A single turn carries every row of the set below to another of its rows. Some are shown first; where does it send the rows asked next?
Tepep: [ 11   5  20 -23 -16 -21  -3  13  22 -12  12  13  44  42  14  44  -9 -16
  22  10  32   6  -9 -23 -15 -30  29 -10 -10  40 -16   8  16  29 -17   1
 -15 -23  26  32   0  25   9 -13 -15  -4   5  -7  -1  -9 -13]
Lalu: [-14  -8   3  -2  20  -2 -23  12 -22  26 -18 -10   4   8  26 -22  21   5
  17 -21 -16 -14 -16  12  23 -23  -9  25  15  16 -45 -11  12 -10   4 -11
 -15 -17 -18  17   3  10  21  17   9   0  29  31  36 -18  -4]
Gigo: [ -4 -10  49 -21 -25 -10  -4  27  12 -10  14  18  38  23 -23  40  18   1
  38  12  -8  13   4 -22   1 -22  -8  -2  11   8 -12  20  -5  33 -21  10
  -3 -25  10  44 -22   8  26 -16   1 -25  -3 -15  10  -7  -8]
tetof: [ -1 -21   9  10  25  23   0  -6  -4  31  -7   9 -10 -12 -10 -10   5 -17
  10 -19  22 -22  -2  23   4 -28   6  51 -27   6 -28  28  42   2   9 -30
 -29 -11  10 -15 -14   5  14  -7  -5  11 -24  15   4 -10  28]
Gipu: [ 31 -14 -28  -2 -16  -6  27   0   1  -5  30  -5 -10 -12  13  25  -4 -24
 -24  -3  11  -9  31 -36  21  18  -5   4  20  19  -9  18  -2 -10  -9  24
   7   2  -2   6  -4  50   1   1 -11 -14 -18 -10  -6  -4   5]
sig: [  7   5  30 -14 -30 -11 -12  20  34 -22  26  26  44  27  -6  19  23  -3
  35   2   8   1  -5 -21 -23  -7   0 -31   8   4   0  28   6   2 -49   9
   2  -4  27  21  -5  18   6  -1  13 -15  -6   1   4  12   4]
Botek: [ 15 -11  11  -9 -20 -17  -8  18  20 -27  12  -1  36  48 -14  39  11  -6
  10   6   2 -10  14 -33   0 -28   7 -24 -15  18  -7  -7  20  25 -19  20
  -1 -39  27  40  -7  29   9  -8   0 -19   8 -10  -6   2  -5]
sog: [  0  -9 -12   6  -6  -8 -10  -4  -9  29  -4   6   5 -16  27  -8  23   3
  20 -32 -16 -14 -22   8  19 -33  -6  -5  -8  -2 -34   2  15 -28   7 -11
 -21   2 -11   7   9   5  -4  29  17   1  27   9  33 -31  33]
Vam: [  1 -20 -31   5  16  18 -17  -4 -17  31  -2  21 -29  22   7 -22  13  -8
  -5 -11   5 -20   1  13  -2  -1  26  24 -13  18 -33  -7  42 -13  11 -17
 -11 -12   3 -16  -1  18 -13  19  -9   9   1  18  26   6  18]
Riz: [ 23 -25   3   3  -8  -2  38   4  14   7  29 -11  14 -23  15  23 -10 -22
 -11  -7   6   1  24 -14  51  23 -40  11  29   3 -19  20   2 -10  -5  -7
  -7  16  18  15 -13  26  11 -20  -1 -22 -19   9  16 -25  -6]
Sinip: [  4   9  44 -18 -17 -17   2  28  16  -7  15  25  52  24   2  49  -6 -14
  38   4  27  17 -13 -17  -8 -26  14  10  -2  26 -25  26  13  31 -16 -10
 -18 -20  18  29  -4  11  12 -13  -6 -11  -4 -11   7 -17 -20]
lados: [-14 -18 -23  -4  23   4 -26  10 -31  22  -4   8 -17  28  23 -30  21   2
   1  -9 -17 -11   7   2  -8  -5  16  17   3  21 -37 -15  25   2   0  -3
  -5  -5 -12   4  15  25  -9  28  17   8  14   7  33  -2  -2]
Dogez: [ -9 -18  -9   9   6   1  -2   2 -22  27   0  14 -19   4  24 -14  22  -3
  15 -14 -21   5  12   5  -2 -15   9  11  -8  -2 -47  10  12 -10  25  -8
 -15   9   3  -4  -7   3 -17  31  35   9  -4 -17  44 -23  14]
bedo: [ -2  -8 -10   4   4   9 -11  -6 -17  30  -4  19 -14 -17  25 -10  26 -10
  12 -27   0 -24 -26  16  12 -30   3  17 -18   3 -28  12  24 -23  -2 -18
 -19 -13 -10  -6   7  14  12  18 -24  -3  12  28  13 -25  44]
modid: [  6  -5   1  11  -6   6  17  -3  23  -5  -6   8  43   8 -22  50  36  -8
 -10  23 -17 -12  16 -21  13   6 -25 -10  18  34   3  23 -15 -17 -22  34
  15 -10   1  33  10  13  11 -23   2  -5 -19  -5  15  12   1]
Fer: [ -3 -13  -5   5  28  29  -7  -8   3  23  -2  13 -13  -4  10 -12  11 -17
   9 -15  21 -28 -20  18  -5 -32   5  34 -36  13  -6  25  33  -4   1 -33
 -27 -11   5  -5   1  27  20   0 -25  10 -13  33   3  -8  39]
Gol: [ 16  -5 -16 -13  -9  17  25   8  23   1  17  -2  17  -7  15   9  -9 -15
  -5 -23  -1 -16   6 -33  44  26 -25   1  29  28   3  24  -3  -9 -33   6
   3   1   1  10  12  34   0  -1 -31 -23  -4  37   7  -3  -9]
Kefu: [  8  -8  -3  24   5  13  15   3  25 -19  -3  -2  48  12  -4  47  34 -11
 -17  20 -14 -20  29 -30   2   6 -28   2  17  25   3  19   2 -15 -33  22
  10  -4  18  22  16  13  14 -20  17 -12 -24   3   2  -4  -8]
vuzet: [  3 -11   9  15   6  17  20   9  22  -2  -2   9  43  10  -8  49  36  -8
 -10  31 -15  -5  18 -25   3  17 -35 -10  15  22   9  29  -9 -13 -25  14
   6   2  10  35  13  13  19 -28  14  -7 -22   0  21  -3  -4]
Sezus: [ -8 -16   5   2  29  16 -14   6 -29  33 -11   8 -24   9  17 -13  19  -4
   4  -3   0 -13 -16  22  18 -15  -2  42   0  12 -44  -7  27  -8  21 -24
 -17 -25  -8   7 -15  17  27   3 -20   4   7  36  29 -13   4]
kilu: [ -7 -15  14  -6  34  26  -1  -6  -5  34  -6  17 -26   5  -2 -12   8 -10
  10   0  17 -14 -22  26   2 -21   2  37 -24  16 -21  21  25   1  21 -28
 -22 -13   0   3 -20  26  24  -9 -26  24 -21  30  19   6  22]
Tinuv: [  5 -20   8 -16   2  12  34  29 -16  18   4  -8  -9  -7   6  19  -4 -18
 -16  -2   2   4  27 -37  33  33 -16  14  32  24 -15  37 -12  14 -20  14
   0  -8 -16  18  -8  37  16 -14 -16  -9 -20   7  13  -5 -24]
lapev: [-10 -22   2  11   8  16   3   2 -18  42 -10  17 -21  -8  13 -14  21 -17
  13 -22   4  -6   6  23   8 -11  11  28 -15  -3 -47  29  22 -13  12 -26
 -24  -3  10 -19 -16  -7  -5  12   9   5 -15   6  35 -26  29]
Kaga: [  8 -11  43   0  -7 -15   2  30  26 -20   7  -7  38  45   0  26  13 -11
  15   7  16   7  20 -15  -5  -5  -5 -26  -1  -2 -25  19  16  13 -23   1
  -6 -17  52  30 -27  16  13 -18  35  -4 -16  -1  13  -1 -22]
Seti: [ 12   4  44 -22  -5 -22   6  15  23  -8  10  14  41  41  13  36 -10 -18
  26  13  35  14   5  -6 -12 -16  20 -15   1  24 -36  15  18  26  -8   1
 -20  -9  43  25  -7  15  11 -24   4   3 -13  -9   8  -5 -24]
Zego: [ 17  17  34 -20 -19 -20  -1  15  29 -15  23  37  52  29   4  37  -7 -17
  37  -1  32   6  -9 -12 -17 -18  20 -15  -2  20 -24  22  25  15 -24   3
 -16  -6  30  15  11  16  -3  -5  -1  -6  -9  -8   1   0 -12]
pom: [  7 -17  -6  -2  19  18  -6 -16  -4  32  -2  23 -20  -1 -20 -13   1  -8
   4 -12  19 -26 -14  22  -1 -24  19  33 -25  18 -21  15  43  -4  13 -16
 -19 -13   2 -14 -10  19   0  -2 -21  22 -19  15   5  19  31]
gonu: [  6 -16   9  17  -1  -2  18   3   9  -4  -8  -3  49   2 -22  51  33  -7
 -22  23 -14 -15  27 -21  18   5 -28   1  21  27  -9  16   4  -6 -29  28
  10 -12   8  30   9   8  14 -33  14  -9 -23  -7   5   3  -8]

Gigo moves to sig
Sinip moves to Zego
Now these:
Tinuv moves to Gol
Fer moves to tetof
Kefu moves to gonu
Dogez moves to lados
lapev moves to Vam

A single turn carries every row of the set below to another of its rows. Some are shown first; where does it send the rows asked next?
Dab: [-13   3 -17  -5  12  21 -10  -2 -19 -38  12  -8  10  35 -30  21  -1  15
   0  29 -15 -12  23   7 -36 -28  -6   5  -6  27 -13 -17 -22   2 -33  40]
bil: [ 14 -20  12  21  -8  18 -19 -13 -21 -32  12  22   2  -2 -29 -12 -32  -2
  -6  28   2   1   2  -1  14 -18   5 -44 -24   2  16 -19 -11   3  20  44]
demu: [ 22   8   6  -1 -42  22 -25  11 -42 -10  10  31   9   0  -6   6 -14  16
  15 -27 -28 -22  18  -7  26 -18  33 -18  31  11  -2 -19 -10  -1 -15   8]
Mev: [ -5  -3  18 -17  13  19 -13  10 -34 -61  31 -22 -15  29 -24   9 -41  17
  19   6 -15   2  12  10 -38 -18   3   6   5   5  -4 -14 -14   2 -26  45]
mazo: [ -1 -17 -27  -5  -5  -7   4  18 -32  -4  -5  -6   3 -15  -2  -8  -8  38
  -6  -2  12   4 -27  -1 -20  -1  10  -8 -39   6  40 -11 -19  12 -20  15]
bapin: [-18  -8  15 -16  -4  -1 -29   1   2  26  34  20  19  26 -13   9 -31  -5
   8  17  11  38  16  -8 -15 -19  -6  20  10  37 -10   2  38 -35  -8  19]
bebaz: [  2 -18  -1   1 -33 -11 -10  17 -15   4  -2 -24 -29   0  10   5  -6  45
  -9 -19  11  15  -9 -13  -5  -5  13 -25 -23 -19   6   3   2  -3 -13  22]
senep: [-21   8  -9 -28  -6   7   2  38 -30 -38  10  21  19  21  -1  17   5  14
   9  -5   1 -35  25   4 -21  -2  15  21 -17  29 -12 -23   4   0 -28  24]
mes: [ 16 -17  -9   5 -18   7  -8 -12   2  -4   9  19 -21  10  -4  33 -27  -5
 -10  11 -20   5   2  -1  -2 -16  16 -45   5  -7  -3 -10 -35  14 -19  33]
fafit: [ 27 -31   8  -5   4  10 -18   2 -29 -44   9  13 -17  11 -13  13 -52 -20
  -8  11 -10  17   0  -7 -16  -4   5 -24   7  -6  11 -20 -31  19 -26  37]
natin: [-20   5  -1  -2  -4   4  -5   0   8  16  41  20  27  12 -20 -19 -52  25
   2  14  20  51   2  -9 -20 -11 -15  21  16  25   2 -14  25 -28 -14  36]
taze: [  2   8   2 -25 -18   9 -11  16   3  23  29  45  15  41   5   8 -41  -7
  20  12   8  26   1   6  -9 -42   9  23  13  39   1 -13  30 -33 -30   8]
Dof: [ -4   6  -4  -1 -12   6  -1  -3  13  27  40  32  32  11 -18 -20 -61  12
  -4   6  21  45  -2  -9  -6 -14 -11   6  32  30  31 -11  -4 -17 -22  26]
mobef: [ 22  -1 -11 -15 -31  25 -20  15 -52 -44  18 -24  -6  30  -3 -22 -35  34
  -1 -23  13   4  -4 -20   3 -59   5   8 -13  -4  27 -13  -2   9 -38  20]
sabu: [ 13 -15   8 -34 -24  33 -35   5 -50 -42  14  26   8  16  -7   3 -31   4
  11 -23 -11 -35  -5 -15  25 -42  14  -3  17   5  15 -13  -5  -4 -26  16]
zisef: [ 15 -13 -17  -9 -15   5 -24  17 -55 -32  -5  41  22  25  -5  -9   5  23
   4 -23  -7 -37  10  -2  25 -10  16  12   6  30  11 -34  -4 -10 -20   7]
bepu: [ -4  30  -3   9  -5  17   0  -2  -7 -38  33  -4 -20  37 -19  21 -32  34
   9   4 -13  -2  22  11 -29 -26   6  -9  -1  -3 -30 -21 -16   9 -25  40]
Rikad: [ 27  14  -5  13 -39  16 -13   1 -36 -17  22 -13  -6  14 -12  -9 -26  72
  23 -19  -7   7  -3  -8   7 -42  25  -1  -3  -5  17 -22  -1   3 -20  12]
geti: [-15  10  14   0   5   6 -25 -14  -2  19  45  27  20  10 -27  -6 -52  11
   5  11  29  47   5 -15 -21  -2 -19  18   3  26   7 -12  14 -19 -11  36]
Vef: [ -3  10  -3 -18 -26  -4   7  23   4  15  28  32  12  50  -6 -23 -40  30
   8 -10  35  33   2  -4   3 -27   0  28  23  26  19 -28  23 -46 -37  29]
nako: [ -2  -5  11   7  -6  23 -13   2  -7 -47  24 -33   0  40 -31  -2 -21  12
  10  35  -1   1  25   9 -18 -46   5 -11 -25  19   0  -6   4  -6  12  31]
Rep: [ 17  25  -9  13 -31  16  -2  25 -38 -38   7 -17  -5  44 -21 -59 -24  25
   7  -8   4  -9   8   9   2 -43  14  -7  -3  16  27  -9 -10  -6   0  23]
noreg: [ 18 -27  -1 -22 -23   0  -5  33 -40 -28  -2 -18 -21   4  12  -6 -25   5
 -20 -17  20  18  -6 -18 -16  -5   8 -12 -23 -15  27  -5  -7  18 -23  27]
Zikez: [ 26   4  -3   2 -26   7 -10  15 -29 -49   9  48  -2  42   0 -23 -24 -13
  12  -7  -3 -38   8  18  28 -37  19 -21  -2  13   4 -24   6 -10   4  19]
Los: [-23 -13  26 -44 -10  11 -20  36 -41 -48  20  -2   0   8  -3  12 -21   5
  13 -24  -3 -35   5   0 -18  -6  16   8  10   4  -8  -3  12  -9 -16  30]
pev: [ -3 -32 -25   1  14   2 -23 -18 -16 -23  -3  22  -1   6 -22  11  -9   3
 -18  22 -10   0 -18  -5 -11  -1  -8 -27 -20   7   7 -20 -28   5 -22  40]
biliv: [-10  -1  12 -22 -23   3   6  42  -7 -38  16  10  -1  27   5   7 -10 -12
  14  10  13 -27  19  23 -12 -22  25  -9 -29  16  -5  -3  19  -3  12  19]
zuli: [-17  -8   3 -23 -17   4  -8  15  13  24  26  34  28  22  -8  -6 -34   1
  -2  17  13  38   8 -10 -17 -10  -5  12  26  33 -10  -9  36 -43 -18  28]
topa: [  1   6   0 -18 -22   9   1  11   8  20  32  50  27  39  -5  -1 -45   7
  15  20  13  28   4   0  -3 -38   3  18  35  35   4 -27  24 -41 -38  24]
Sev: [-20  16  14 -11 -24  -3  -8  36 -26 -29  16   5  -7  20   1  10   1  22
   0 -34  -2 -20  38   0 -13   9  17   1   8   0 -35  -9   9  -9 -10  29]
rir: [  0  19   2  -7 -21  -7  -8  25 -11  37  11  23   2  35 -12 -36 -34   4
  -6 -20  33  40  -2  -7  -5 -11  -5   5  25  28  36 -13  -8 -35 -35  34]
Lir: [  1   7   9   2 -32  10   7  37 -32 -19   3  -8   2 -18  -6 -37 -19   8
   1  -4  23  -4  -2  -2  -9  -1  22 -27 -28   0  36  -5  -4   9  13  35]
zano: [ -4  24   9   0 -17   9 -13   2  -1  35  29  29  19   4 -23 -17 -45   1
   2  -3  29  44   0 -13 -14  -7  -4   7  20  27  41 -13 -16 -15 -25  36]
tas: [  8  22  -3 -13 -24  -8  -8  20  -8  18  22  43  -3  57   3 -24 -40  13
  12 -13  29  27 -10   6  -2 -38   2  17  11  27  15 -28  24 -42 -40  22]
sigu: [ 26  -6 -27   6 -19  12 -14  14 -49 -18  -2 -15  13  25 -17 -30  -2  49
   9 -10  -9  -6  -6  -5   2 -32  16  14  -5  29  41 -20 -22  -2 -29   5]
fufe: [ -4   0  -2 -10 -28  -9   2  18   7  31  15  29  20  27  -7 -30 -40  11
  -9 -15  34  40   1  -6   6  -6  -2   6  33  33  33 -11   4 -30 -27  28]

mes moves to bepu
geti moves to bapin
zuli moves to topa
Now these:
sigu moves to mazo
Mev moves to Los
biliv moves to Zikez

A single turn carries every row of the set below to another of its rows. Some are shown first; where does it send the rows asked next?
nuf: [ 10 -11   4 -18 -41   2   3  16  19 -22   0   0  25]
Voz: [ 18 -19 -21  24 -10  -9  -5   6 -23  18  -9  -1   8]
Nug: [ -9  10 -23  34  15   0   7 -10  15   3 -13  -3 -33]
vekov: [  5  19  -2  -5   1  41  21   7  35   0 -19 -14  -4]
rerep: [ -3  11 -10  34  19  -6  -3 -10  -4 -10 -16  -5 -35]
radan: [  8 -29 -21 -10  -6  16 -13  21 -13  -6 -35  -1   4]
Piroz: [ -9  33   5 -10 -11  11   3  26  23   3  27  -6 -28]
let: [ -3  21  18  -3  -4  11 -26  36  17  -6   7  -6 -46]
deso: [  9  -9 -20  -5 -12  17  -2  -2 -25 -11 -10  34   6]
fovi: [  9  15   2  10  -5   6 -21  37  27  -7  30   9 -39]
Bizo: [ 12  -2  33  24  -6  10  -7  10   8  16 -34  -7 -41]
moved: [ 31   3 -23  11   1  29 -17   9 -12   2 -16  -8  18]
ber: [ 30   4  14  25  -9  28   3   2  20  -6   1  42 -26]
nolom: [ -9  15 -22  -8 -20   2  -2  -4   9 -29  -8 -15  19]
vapus: [ 21  -7  12  -5 -24  14   1   6 -30  17 -19   5  10]
Gudal: [  1 -30  -9 -10  -9   1  32  22  33  -5  -2   3  -3]
Lifa: [ 42  -5  12  14 -11  21   7  13  22 -14  12  38  -9]
Katag: [ 27 -11  40  21  -5   6 -14  19  -1   1 -27   2 -36]
fezar: [-24  20  -1  -3  -3  -4  -9  24  15  -5  16  -2 -45]
gerab: [  0   5  10  -5 -14  -2  -4  45  33   8  27  -6 -31]
runu: [  0  26  -3  -9   7  28  21   1  17  -6 -19 -26  -2]
ginaz: [ -6   8  -7  14 -14 -13 -28   0  -7 -21 -26 -29  -4]
dapom: [  3 -35  -4  -1 -11   7  23  23  39   2 -11  16 -21]
dif: [ 26 -16  10  15 -41 -14 -19  14   8 -19   6  20   8]
sipu: [ 27   9  16  26 -26  -4 -39   4  -7 -20 -12  -3  -4]

Lifa moves to Katag
ber moves to Bizo
Now these:
moved moves to radan
dif moves to sipu
fovi moves to let

